In the data rows, 128 means zero.
How far apart are the two rows of each pair, measured in a hidden way? 0 means very close, and 30 very far. Two or three weighted sums of its numbers give each row a place; it is the straight-line distance between the places.
[ 98 101  94 130 190 157 179 171 142 119 203 178  82 109 100 132 132 177 124 109]
[172 126 129  73 140  72 149 121 162 145 134  76 147 107 196  80 128 113 138 100] ~ 16
[138 119 131 157 146 157 141 114 109 120 185 161 110 110 122 174 131 106 160 135]
[147 112  88 144  85  96 173 171  66 135 133 107 182 100 167 110  99 167  73 153] ~ 5
[166 104 174 106 105 130 160 134 145 148  60 104 124 144 167 144 153 112 184 127]
[133 164 138 146 113 161 127  97 146 122 200  94 117 113 110 133 131  77 156 141] ~ 17
[138 132 125 137 161 144 118 114 130 118 122 151 127 143 140 146 143 118 142 134]
[153 122 155  98 140 129 162  95 168 128 132  90 121 158 118 132 107 111 128 122] ~ 5
[143 135 119  46 190 102 121 115 163 171  66 177 158 169 157 102 109 137 103  96]
[148 128 168  39 154 103 112  88 197 161  70  22 142 176  98  49 116 125 127  93] ~ 13
[ 61 104  84 116 163 167  48  67 141   9 134 142 141 180 188  68  97 167  78 103]
[ 81 122  46 102 125 165 108 131 117  97 144 144 107 161 113 115  93 138  98 150] ~ 11
[  0 128 148 133 138 152 138  83  65 116 126 140 131  99  62 117  87  23 125 141]
[148 205 104 150 139 153 142 129 123  72 143 161 154 130  64 161 111 122 162  91] ~ 21
[105 131  88  95 139  99 141 100 155 137 119 151 144 150  58 128 136 138 100 164]
[109 186 123 152 122 136 187 119 135 131 120  64 129 143 104 144 103 157 179  82] ~ 11
[ 90 115  62  72 175  57 157  97 115  64  74 100 203 155 167 104 136 165 106 170]
[128 138 112 136  52 126 164 170 133 255 167 148  71 104 153 157 145 110 182  17] ~ 21
[119 110  91 119  81 156 173 137 136 131 141 147  56 125  94 171 184 112 164  86]
[119 113 106 147 125  89 154 116 162 110 174 126  93 149 139 189 183 112 197 140] ~ 15
[149  53 136  74 123 111 105  79 198 174 143  29 101 144 136  89 139 102  99 122]
[156 141 161 104  99 160 109  91 164 129 112  98 135 166 154  85  87  96  79 131] ~ 6
[126 140 158 107  92 132 130 147  96 152 110 156 149  79 151 116 110 175  70 153]
[108  92 146  55 159  44 116 145 134 106  83 222  93 142 105  91 153 136  91 104] ~ 6
[166 165 181 158 156 116 138 113 124 140 157  83 170 131 132 113 159  31 140 151]
[131 126 138  73 155  98  65 121 191 197  77 134 146 131 196  92 184 167  95 109] ~ 4
[ 96 112  72 130 255 152 111  86 153  53 128 199  90 173 143  60  93 188  88 179]
[134  82  95 120  67 163 154 132 132  91 151 152  73 135   0 185 162  96 227 124] ~ 6
[106   5 105  46 143 122 137 136 174 115 134  83  40 123  83 115 159 134 147 145]
[106 141 100 100 101  90 175 115 178 165 118  87 138 141 141  73 156 184 143 107] ~ 11
[116 175 130 141 150 123 130 129 145 147 117 124 122 150 149 142 127 107 136 117]
[160 113 138  95 178 117  48  98 187 170  51 111 162 202 171  99 163 106 114 155] ~ 17
[129  72  99  79  92 139  72 150 132 122  71  91 180 167 177  90  93  98  91 177]
[122 112  61 193  75 117  87 109 102 121 158 210 118  92 103 128 107 196 141  86] ~ 19
[122  56 160 108 146 101 134 122 138 175 115  45 110 102 194  99 151  70 127 154]
[140 178 122 153 161 163 165 138 136 130 160 126  90 109  93 168 193 124 201 120] ~ 18
[113 155 133  85 136  99  75  96 153 160  46 102 132 135 130 106  86 144  74 104]
[183 102 195  83  74 170 144 164  82 216 197 186 122 105  75 183 132 120  48 139] ~ 15
[123 106  92 147  83 128 166 168  82 133 172 203 108  93 148 105 136 193  95 130]
[164 113 154 105 165 117  66  92 161 196  95 110  88 133 167 118 133 126 117  54] ~ 16
[148 111 116 101  94 130 158 151 108 134 105 171 146 125 133  68 115 154  81 136]
[135 126  65 137 104 126 107 115 151 101 138 117 139 155 101 175 133  93 158 122] ~ 12
[110 135  88 131 104 171 144 121 136 138 160 153  71 121  70 133 153 166 154 130]
[149  93 149  94 123 157  99  85 137 125  77  93  89 155  86  93  73 147  86 118] ~ 13
[144 100  88 111  81 144 153 150  74 111 141 112 105 118 126 107 104 124 110 162]
[ 73 100 118  81 149  76 181 159 150 100 153  92 106 115  69 149 172  95 176  72] ~ 11
[178 144 168  57 124  88 181  94 198 200 110 102 140 157 132  43  99 130  87 132]
[136  84 154 127 137 129 103 103 141 161 113  82 117  97 210  74 128 137 108 175] ~ 9
[121 131  96 142 134 108 130 142  62  88 145 150 137 128 158 115 127 167  90 168]
[ 97 158 119 197 123 175 113 136  83 143 154 189 151 155 130 116  71 186 108 110] ~ 11
[131 148 174 134 220 197 137 136  95 108 126  90 140 139 109 126 150 106 143 167]
[107 112 134 114 158 146 136 128 154  86 173  95 159 179 129 118 158 129  70 147] ~ 9
[110 115  94 136 160  65 110 127 124 111 111 143 144 144 136  91 173 199 105 123]
[ 96 121  86 133  92 144 153 142 115 111 183 136 106 105 146 178 106 101 132 150] ~ 2
[119 152 148  99 108 132 135  82 192 198 126  86 137 127 130  86 137 151 103  90]
[147 178 165 141 185 146 117 154 102 109 191 167 131  87  44 199 151  59 137 150] ~ 18
[125 138 158 161 210 108 131 184  96 133 151 118  83 150 103 186 178 100 207 132]
[132 140 135 122 104 125 126 125 157 141 148 110 144 136 152 148 170 162 122 129] ~ 11
[ 69 115  51 120 117 134  85 111 132  47  82 185 198 139 133  72  69 196 105 184]
[173 139 137 147 183 157 166 213 108  81 116 204  79 180 132  57 121 209 132 171] ~ 2
[144 152 162 129 138 135 120 140 126  94 126 152 112 125  64 141 107 106 122 131]
[133 141 138 144 132  99 158 174  85 100 117 148 120 103  72 207 161 101 251 102] ~ 5
[127 113  90 105 122 137 165 169 131 106 170 188 102 149 133 119 141 158 109 156]
[113 102 117 139 129 133 118 176  88 105 135 161 125 115 107 134 137 108 153 121] ~ 8
[135 105 138 115 152 171 143  91 127  90 171 123  80 162  79 158 169  88 182 136]
[127 174 192 162 189 138 118 158  77 111 169 114 162 115 124 153 151  65 129 148] ~ 10
[172 255 186 180 111  47 120 130 107 197  55 139 147 119 124  92 101 141  54  84]
[133  80 132 113 125 126 129 128 141 149  90  83  80 152 113 127  72  88 140  98] ~ 20
[148 158 145 150  91 163 146 158  87 163 157  89  82 104 104 211 147  78 147 110]
[120 136 113 134  94 123 139  98 166 150  92  77 122 120  87 110  65 136 157 102] ~ 10
[140  80 160  93 168 132  91  82 167 133  72  99  97 180 177  83 133 124 114 143]
[164 127 216 153 106 155 113 111 103 167 141 136 144 101  98 156 100  38 126 156] ~ 11
[117 143 118 165 152  92 113 183  60 122 146 198 161 118 177 108  95 176  39 157]
[133 119 138 115  69 145 148 113 151 125 187 144 118 149 116 136 131  89 123 183] ~ 7
[128  99  96 142 126 164 128  65 168 214 179 139  46  88  51 185 127 119 142  34]
[116 132 112 105 134  95  71  82 186 161  93 131 126 136 170  85 157 172 136  62] ~ 13
[133  69 116 120 147 141 216 182  86 117 140 135 122 112 117 188 182 106 181 140]
[118 124 164  96 162 136 130 135 180 178 141 111 110 126 114  66 142 147 106 109] ~ 14
[ 83 109 118 156 110 199 169 155 141 145 212 133  31  77  96 208 170 143 184  73]
[137 100 110  98  43  61 208 187  37 164 118 191 184  53 127 192 115 156  34 123] ~ 23
[100 117 137 122 146  79  93 121 189 127  86  78 137 174 167 100 156 173 141 115]
[126 118  85 118 145 146 177 147 138  80 153 132 103 121  48 191  75  96 166 104] ~ 16
[122 141 117 144 180  59 106 145 157  87  13 189 183 164 177  37 121 139 105 173]
[158  64 134 165  70 153 154 180  77 158 114 122 132 106 146  89  94 169  74 121] ~ 18
[106 140 117 128 143 167 129 142 113 141 140 137 118 104  80 162 164 133 132  91]
[151 124 168 137 146 119 169  90 134 119 145 120 173 122 142 150 137  72 132 199] ~ 22
[115 132 110 167  58  80 161 148  53 150 170 150 127  73  61 162 112 200  94  99]
[119 159 172 107 154  98  85 108 213 165  52  80 116 158 142  32 113 200 101 105] ~ 7
[131 161 135 156 113 143  86 142 147  57  96 230 141 164 145 113 131 116  83 164]
[132 147 139  12 123  86 144  97 166 187  91 113  94 171 178 116 182 148 170  94] ~ 23
[161  89  83 150  95 151 109 124 163  88 168 136 120 123  92 161 136 125 144 110]
[152 186 146 154 138  72 131 103 173 170 102  80 108 145 106 129 109 113 173 105] ~ 7
[128 111 151 104 132 147 151 110 119 171  84 115 100 122 185  68 113 144  97 111]
[104  95 136 110 146 107  87 104 142 182 116 111  71 136 176  81 154 159 122  60] ~ 5
[125 123  60 146  90 122 127 157 130 101 145 195 115 137 137  97 125 176 104 151]
[161 135 104 122  75 126 151 103 125 159  91  49 188 156 193  47 102 163 106 156] ~ 9
[143 146 125 145  63 135 111 169  85 163  86 121 212  97 169 105  65 134  72 136]
[128 142 160 117 133 146 166 142 125 122 146  89 122 159  88 144 125  81 180 156] ~ 4
[134 138  87  84 132 115 150  92 181 123  88 138 144 171 137  98 135 161 148 128]
[102  97 111 119 131  94  80 144 196 141 142 104  81 145 156  82 181 150 111 119] ~ 16
[ 72 124  96 196  71  81 125 168  34 164 200 216 179  32 131 189 150 165  64  70]
[117 160 144 138 143  85 150 124 109 131 143 110 122 121  82 187 147  63 154 133] ~ 17
[ 72 103  85 181 199  79 164 139 105  46 149 165  94 157 208  71 149 210 132 198]
[128 168 150  98 189 118 162 128 207 207 100  57  69 173 126  93 140 154 123  92] ~ 18
[128 131 135 138 154  84  63 125 180 162  57  75 120 151 223  62 168 174 150 109]
[148 101 151 109 137 149 192 181  85 132 170 115 117  94 118 121 163  97 108 141] ~ 4
[103 145 114  42  99 160 161 111 127 121 180 150 117 111  96 132  84 106 139  99]
[154 123 120 159 174 182 107 129 118  89 175 117  55 127  59 145 121 187 153 112] ~ 15
[142 126 176  64  85 176 100 109 151 107 113 110  61 151  92 153 135 155 203 132]
[ 90  29  78  43 114 112 180 155 133 203 182 127 116  92 132 123  93 159  97  96] ~ 9
[158 132 135 125 110 107 140 119  94 107 126 105 139 122 145 150 181  67 142 163]
[ 79 146  54 136  47  88 114 128  59 129  84 137 191  56 166 165 134 186  68 124] ~ 12
[131 113  66 101 142  41 134 129 100  39  75  94 219 128 171  82 113 160  99 214]
[164 132 161 137  69 160 167 163  77 105 167 168 144 115  94 203 142  55 142 145] ~ 12
[191 100 159 194 158 133 198 154  61 122 148 134 138 132 109 189 158 103 188 137]
[137 152 121 115 130 103 207 166 127 153 168 152  95 121  87 176 158 118 184  71] ~ 12
[142 126 166 113 158 131  86 163 172 157  85  60 102 154 143  71 130 175 154 132]
[127  93 106 112 142 114  51  71 144 112 108 116 111 153 172 105  95 146 150 117] ~ 12
[142 133 120  71 148 100 133  81 214 171  94  55 150 105 156  87 145 141  99 128]
[129 151 128 125  88 124 156  95 172 128 162 143 133  97 116 184 137  74 144 116] ~ 3
[124 166 222 106 148 138 118  99 197 140 128  53 113 156 112  92 130  95 141 149]
[160  85 176  97 147  88  96 193 161 185  51  84  80 153 206  91 153 101 141 125] ~ 13
[160 129 170 115 132 120 190 166 101  88 146 172 113  97  76 181 155  36 189 129]
[154 135  82 108 133 142 185 166 122  89 123 114 135 157 111 141 155  60 159 166] ~ 1
[103 152 129 167 165  93  83  64 105  96 151 133 203  99  82 185 101  59  81 113]
[126 113 160 165 153 150 102  84 139 101 138 135  48 138  78 165 139  89 191 119] ~ 10
[152  78 127 113 102 162 130  74 205 174 102  46  89 164 210  47 117 147 118 160]
[124  96 100 137 155 125 111  80 141 187 115 108 104 128 154  98 125  75  90 137] ~ 12
[119  78  92  96  69 159 133 125 151 182 142 157 104 143 117 162 131 157 178  33]
[127 210 150 174 149 121 240 182 117 115 239 128 119 221  64 170 144 111 107 158] ~ 10
[129 211 142 130  90 120 115 130 166 191  77 103 131 156 118  89 121 178 130 183]
[112 124 150 129  46 100 203 226  29 213 137 255 216  49 155 179 108 104   0 153] ~ 9
[123 126 111 173  48 100  89 141  67 124 109  80 204  51 190 153  51  67  64 134]
[162 134 158 126 114 119 181 111 119 150 188 126 133 157 114 163 157  94 131 162] ~ 13
[147 196 209 176 152 151  86 105 155 114 178 147 136 150 141 155 133 108 148 176]
[108 143 148 161 186 143 102 129  97  99 214 214 103 155 112 158 159  80 118  98] ~ 9
[104 162 128  94 107 152 109 103 171 145 122  81 125 136 128 142  70 162 138 109]
[117  59  66 104  87 141 130 125  88 138 139 174 101 137 105 160 137 134 139 100] ~ 11
[107 110 111 119 168 145  80 116 112  32 106 142  96 131  42 184 119  87 191 130]
[104 148 147 139 179 141  79 114 107  80  99 174  90 117 137 127 145  71 169 163] ~ 11
[139 137  91 137  87 133 132 144  81 137 137 147 135 111 113 198 120 112 149 122]
[150 155 124 151  95 117 228 188   0 102  79 126 179  57 197 134  96 105  74 134] ~ 9
[137 101 115 147 188 165  88 125 120 112 144 109 110 113 118 119 135 113 156 151]
[136 150 158 153 179  88 156 142 172 153 137 124  95 122 173  83 162 166 119  94] ~ 9
[101  48 141  87 130 116 149 179 146 159 139  89 115 136 194  59 139 157  98 178]
[108 121 180 132 144 177 131 144  68  70 157 119 130 114  82 150  73  64  90 203] ~ 15
[109 108 122 174 109 152  87  84 124 107 161 151 143 114 106 149  90 157 154 125]
[124 159 113 178 107 167 119 141 149  93 137 140 151 164 117 235 132 119  97  50] ~ 12
[159 122 118 120 150  96 130 143 124  67  68 188 192 187 142  59  93 191  95 193]
[147 143  82 171  88 148 108 170  65 129 119 136 143 123 120  81  43 195 109 145] ~ 17
[109 137 138 164 152 126  99 104 134 135 153 140  93 106 116 204 122 106 152 120]
[175 147 189 133 128 183  86  80 137  88 179 109 113 140  68 189 109  92 187 135] ~ 9
[110 132 117 121  87 124 114 123 112 126 128  99 172 147 138  91 108 148  90 177]
[152 151 170 126 115 131  88 102 163 196  83  86  77 154 199 107 114 123 153  85] ~ 3
[140 156 161  90 113 115 155 147 211 130 112  67 127 138 133 122 105 107 139 126]
[ 83 116  98 106  80 187 142 127 146 139 146 160 123 123  71 141 102 159 157 100] ~ 11
[161 134 133 114 107 139 175 146 117 145 131 163  90 144  86 165 175  62 166  97]
[152 107 134 121 114  74 179 130 189 194 113  76  90 126 195  53 162 168  94 117] ~ 7
[108  97 112 107 122  89 146 145 102 108 101 131 188  73 108 125 106 160  85 138]
[140  94 168  88 121  77  86 131 114 137  79  96  86 145 142 101  91 138 171 119] ~ 14
[142 187 189 159 192 133 139 219  86  89 158 116 136 126 110 152 111  60 121 165]
[147 156 120 169  56 170 130 163  97 149  89 188 143  88 105 102  73 196  96 133] ~ 8
[129 139 175 171 116 205 120 127 125 152 120 134  77 186 127 125 121  87 170 130]
[140 121 183  91 115 141 127 110 198 147 119 137 124 166 156 112 149 114 163 115] ~ 12
[ 89  79  82  70  90  89 197 180  84 130 139 175 184  54  29 183 164 120  77 134]
[132 146 130 156 111 155 160 163  99 167 158 162 135  88  82 249 149  93 146 101] ~ 7
[107 122 117 136 146 131  92  98 124 105  59 153  57 155  94 178 122  99 166 111]
[127  54 176 110 129 141 101  68 124 119 100 107 126 107 159  99  98  85  79 142] ~ 15
[108  54  87 128 132 135 137 183 113 109 148 170 132 102 179  90  97 155  71 160]
[111 159  76 207 115 121  89 101 112  17 127 150 173 130 165 117  85 179  90 124] ~ 13
[155 151 153 107 184  70  91  82 215 221  71 143 132 163 178 159 158  91 165  83]
[152 126 165  99 133 147 204 176 107 131 160 150 112  96  73 145 157 199 128 121] ~ 22
[129 141  92  64 151  61 131  67 214 195 129  82 155 166 145  74 166 144  90  95]
[103  93 101  81 130  43 212 157  99 116 129 114 107 107 113 156 174 165 152  82] ~ 6
[159 150 151 133 144 105  99  87 153 140  75 145 140 176 204 143 142  82 157 121]
[102 254  87 177 119 121 149 132  88  87 166 163 163 108  67  99  95 200 138 155] ~ 27
[146 152  89  98 157 101 132 188 128  97 100 255  88 195 131  64 136 170 114 182]
[165 255 198 107 210 128 169 142 171 129 170 148 207 171 112 120 128 105 144 139] ~ 11
[ 89  59 176 109 144 110  65 145 140 174 117  78 110  98 191 104 197 153  71 149]
[122 102 128  61 177 139 130  94 143 153  87  96 112 130 104  78  95 157 110 109] ~ 15
[137 149 143 135 129 174 165 128 116 101 170 118 115 140  87 177 143  76 182  86]
[113 156 108 133  87 110 186 177  71 122 183 249 149 126 160 105 117 162  60 220] ~ 11
[ 72 155  66 185 125 128  90 164 105  46 114 189 138 172 143 116 117 202 106 167]
[191 111 160 119  50 210 164 255  96 181 125 255 108 113 125 150 119 175  74 128] ~ 10
[100   0 111 139 108 136 135 115  89 106 134 137 193  92  90 169 119 181 100 146]
[153 111 154  52 136 192 124 181 146  96 107 139 149  99  87 157 174 124  89 123] ~ 12
[ 68 119  48 110 147  60 101 111 114  75 125 108 202 105 172 134 121 160  81 144]
[113 159 118 143 126 147 174 106 127  98 201 121 140 131  79 176 146  93 145 136] ~ 8
[ 95  75 187 134 175 106  48 147 124 172  55 120 132  92 125 103 140 164  92  86]
[118 159  63 131  61 136 156 141 163  93 134  91  95 127 130 141 167  58 185 137] ~ 10
[153  90 156  85 170 141  94  79 150 160  52 115 131 169 169  69 164 105 129  90]
[103 101 185 123 177 128 128 123 190 164 133  35  64 137 158  69 209 182 153 132] ~ 17
[172  74  57 105  30 208 130 103 161 155 144 113  74 167 123 125 116 135 153 116]
[151 154 147 169  79 103 243 166  27 119 173 191 211  83  50 184  76 108  60 142] ~ 16
[123  83  81 127  52  80 188 232  55 112 130 171 135 101 152 142  94 164 114 145]
[154 141 148 121 127 123 150 108 182 202 119  98 130 141 142 102 173 147 107 113] ~ 11
[ 95  63 154  98 161 126 130 119 166 183 139  22  81 154 209  68 151 155 133 148]
[154  95 113 149 144 132 169 145 112 118 190 129  76 107 108 170 160 104 162 148] ~ 16
[ 93  76 176  97 200 118 104 159 168 198 107  32  41 113 188  57 164 167 139  93]
[151 116  86 143 131 138 116 153  77  71 113 165 166 128 136  82  68 201  53 153] ~ 15
[137 173 165 135 168 152 117 151  96  81 121  67 130 112  51 165 121  88 181 123]
[174 202 186 146 160 136 124 124 121 145 174  82 139 142  87 106 135  86 163 132] ~ 9
[117 156 109 105 109 143 131 155 168 104 134 132  86 105 114 204 140 120 170 105]
[118 106  71 137 119 189 107  92 200  66 151  92  72 142  79 171 142  76 209 121] ~ 1
[ 95 109 113 119  92  79 135 142  60  98  79 107 154 145  93 101  66 166  95 167]
[109 148 154 151 243 128  69  83 152 102 119 124 152 114  69 172  93 108 141 139] ~ 27
[105 136  95 183 138  97  31 132 100  71 101 144 195  88 144 224  59 158  69 143]
[157 145 115 110 142 134 167 128 139  43 163 170 106 169  64 131 128 151 156 143] ~ 19
[117 150 106 132 139  92 108  87 117  39 128 169 119 108 153 176 143  78 168 149]
[112  80  87 121 180 137  85 108 170  89 152 138 106 112 102 157 102 141 172 110] ~ 12
[144 127 128 119  95 116 149 119 171 198 122 122 138 118 190 110 152 128 104 146]
[113 135 139  96 137 169 148 139 133  64 129 124  91 146 161 125 132 142 196 149] ~ 8
[114 104  98 127  51  96  99 147  40 117  37 182 191  85 161 134  74 173  63 130]
[145 122 126 142 115 129 138 121 159 156  56  80 157 114 241  72  97 152  96 177] ~ 4
[140 121  67 131 136 139 100 124 133  47 118 221 129 150 125  55 123 223 111 184]
[149 171 139 144 218 164 130 139 159  67 147 166  81 112  89 151 101  92 180 127] ~ 20
[ 91 126  81 157 134 131 107 113 114  23 102 127 190 108 120  81 139 159 110 227]
[110 111 171 135 176 147  58 103 164 150  70 100 100 126 202  73 114 158 123 133] ~ 4
[ 72 159 148 131  95 147  87 109 167 160  67  88 135 124 164  64 147 141 109 144]
[ 81 130  89  87 159 170  75  80 199  64 123 140 109 140  81 149 133 165 122 125] ~ 17
[119 120  23 105  41 143 114 119 172 104 121 144 132 125  61 200 101 137 175  66]
[121 129 152  76 171 105 122 119 125 165  90 110  97 166 161  62 136 191 117 113] ~ 21
[155 140 169  74 156  75 176 117 200 129  68 105 174 173 120  76 113 128 118 149]
[118  81 133  99 148 114  74 110 152 150  66 105  95  82 189  95 167 121 114 130] ~ 18
[155 156 118 110  92 154 203 111 118  99 130  97 139 131 114 178 129 102 201 104]
[153 160 154 174 158 169  97  84 132 115 157 104 141 141 102 122  78  72 182 146] ~ 10
[156  88 149 136 122 122 156 157 100 171 104 197  96 154 114 120 120 186  91 124]
[131  96 152 147 124  71 122 153 169 221  87   0 117 164 245  83 195 147 177 103] ~ 11
[112 117 154 164 125 125  33 142 177 166 102  66 109 145 230  49 138 190  95 143]
[116 135 132 110 145 167 118  88 127 114 136 159 119 141 119 181 100  76 195 104] ~ 18
[ 88 202 158 159 234 145 121 121 113  85 196 143 171 148 115 148 157  57 145 189]
[164 172 179 155 188 143 101 141 108  75 156 157 175 168 123 169 166  87 151 150] ~ 10
[117 116 156 129 148  43 167 170 106 187 150 169 193  69 178 166 107 132  33 141]
[107 142 127 136 124 158 158  90 168  79 121 122 147 137  97 142 133 155 178 109] ~ 15
[ 99  89 161  96 169  91  76 125 167 161  96 144 140 129 169  73 123 163  83 106]
[140 123 138 121 144 168 152 135 138 149 122 192 112 147 127  85 130 172  79 168] ~ 3
[144 194 166 146 174 129 150 113 155 151 143  60 149 143  94 134  98 127 116 116]
[128  68 122 119 109 129 111 112 186 164 118  76  83 118 170  66 138 132  95 161] ~ 17
[145 173 115 177  97 129 117 111 157 118 173 156 155 118  74 183 129  70 153 128]
[156 179 191 167 135 121 136 101 118  98 198 142 151 165 119 192 187  29 147 237] ~ 17
[137 142 122 152 128 123 158 177 143 111 109 179 183 150 138 120  60 152  90 145]
[124  81 117  42 153 141  94 108 212 160  57 134  94 179 138  62 116 173  81  73] ~ 14
[134 120 128 155 140 149 139 132 101 107 179 107  98  99 146 138  92 137 152 127]
[114 136 120 158 116 168  99  95 121  57 152 168 126 149  90 106  81 164  93 180] ~ 5
[135 123  63  90 121 160 162 125 107  87 175 126  64 127  63 135 117  81 186 101]
[112  83  97 129 111  95 135 148  76 110  80 134 145 117 125 101 124 175  66 143] ~ 2
[135 125 103 140 157 156 150 102 158  81 160 167 105 135  93 138 103 122  78 106]
[122 136  97  69 146  96 111 100 170 107  76 161 192 141 132 115 139 139 116 153] ~ 12
[188 119 190 144 115 170 235 134 101 147 164 139 117 100  84 211 118  76 161  85]
[190 111 152 128  91 138  61 135 151 226  98 125  97 186 240  78 151 101 157 146] ~ 17
[190 165 134 160  94 118 114  91 217 158 100  62 117 162 155 103  81 140 181 114]
[105  65  82  94 163 121 116 103 206 137 155 123 101 120 188  80 170 166 151 134] ~ 16
[131  88 104 150 107 146 125 151 117  99 137 170 104 108 139  68  99 181  94 152]
[116  87  67 114  49  62 187 185  49  91 104  90 196  95 212  95 139 188  63 183] ~ 14
[121 135 181 160 108 125 146 106  99 174 194 197 132 113 255 109 150 174  63 133]
[137 182 174 174 187 157  56 133 136  84 191  66 138  96 113 122  80 216 189 193] ~ 28
[168 132 155 151 102 181 133 102 109 118 152  84  84 146 116 162 129  69 172 165]
[ 61 106 128  97 179 144 133 128 103  66 164 143  94  73  92 170 130  80  70 145] ~ 11
[106 130 140 147 151 126 151 107 134 110 180 147 186   0 131 168 144  43 109 154]
[125  74  93 107 100 158 221 197  57 121 154 203 123 150 166  76 105 157  84 175] ~ 28
[116  93 124 133 125 164 117 136 112 127 194 129  98 107 101 181 125  93 213 105]
[163 188  85 152 145 118  68 105 105  97 148 127 150 114 112 129  74 198 121 126] ~ 9
[140 162 115 118 158 123 116 135 145  92 109 135 127 129 111 153 138 194 184 110]
[155 180 195 197 142 103 149 182  63 147 138 246 108 100  90 173 108  69 169  82] ~ 7
[143 111 125 100 112 114  41  87 223 157  46 123 144 179 152 116 132 160 104  95]
[119 156 116 161  74 110 146 123  95 128 164 162 159  96 145  98 139 182  81 134] ~ 24
[182 141 220 132 155 138  57 124 129 198   1 118 121 136 130  91 113 132  83 112]
[ 60 134 131 175 168 148  96  99 161 120 169 107 139 124 142 188 164 132 192 143] ~ 10
[159 193 140 114 121 108 131 117  95 107  62 163 197 147 156  79 106 144  26 200]
[163 112 122  77  91 106 129 133 105 120 102 201 116 142 124 111  89 186 111  93] ~ 11
[137 134  49 168 103 127 141 169  79  99 179 198  88  55 161 120 104 203 110 130]
[127 142  81 127 112 132 181 159  83  77 141 203 146  92 177  90  97 182  83 223] ~ 9
[182 194 160 149 183 148 122 142 118 144 190 155 142 141 104 196 133  45 186 122]
[129 114 124  86  71  95 152 190 100 156  82 143 214 130 155 114  93 124  73 159] ~ 11
[ 88 130 115 179  92  97 128 147  56  98 126 151 231  67 161 161 100 191  42 137]
[113  90 140  95 148  97  91  84 139 158 119  78 150 107 115 127 112 133 102 102] ~ 8
[201 128 155 178  45 165 145 199  20 197 157 232 130 128 131 138 103 179  73  97]
[105  81 160 144  75 145 139  95 141 112 158 106  74 114 109 157  97  91 129 144] ~ 5
[141 171 133 158 118  62 160 145 137  92 139  93 145 100 125 138 131  95 190 102]
[183 118 166 112 119 129 136 188 131 120  72 178 213 170 126 145 106 121 131 145] ~ 23
[147 137 132  69 151  99  86 109 188 194  32 108 145 140 178  94  92 138 105 127]
[140 174 146 135 209 117 108 163  99  60  93 150 145 132 111 118 120 118 148 161] ~ 9
[156 141  87 138  93 172  93 113  99 130 118 164 100 116  86 128 119 156 149  68]
[114  98 140 126 143 166 161 127 162 129 184 126  69  82  86 193 126 168 182   0] ~ 3
[124  66  81 130 108 172  36  91 127 135 122 123  79 104  20 190 105 122 148  80]
[125  94 122 124  82 135 124 154 120 139 119 102 102  93 110 155 119 142 177  83] ~ 11
[162 108 167 171 108 171 170 115 110 123 159 101 117 144  84 187 112  80 169 152]
[ 82 132 110 129  96 176 165 176 138 133 159  83 113  88  97 157 145  99 121  88] ~ 24
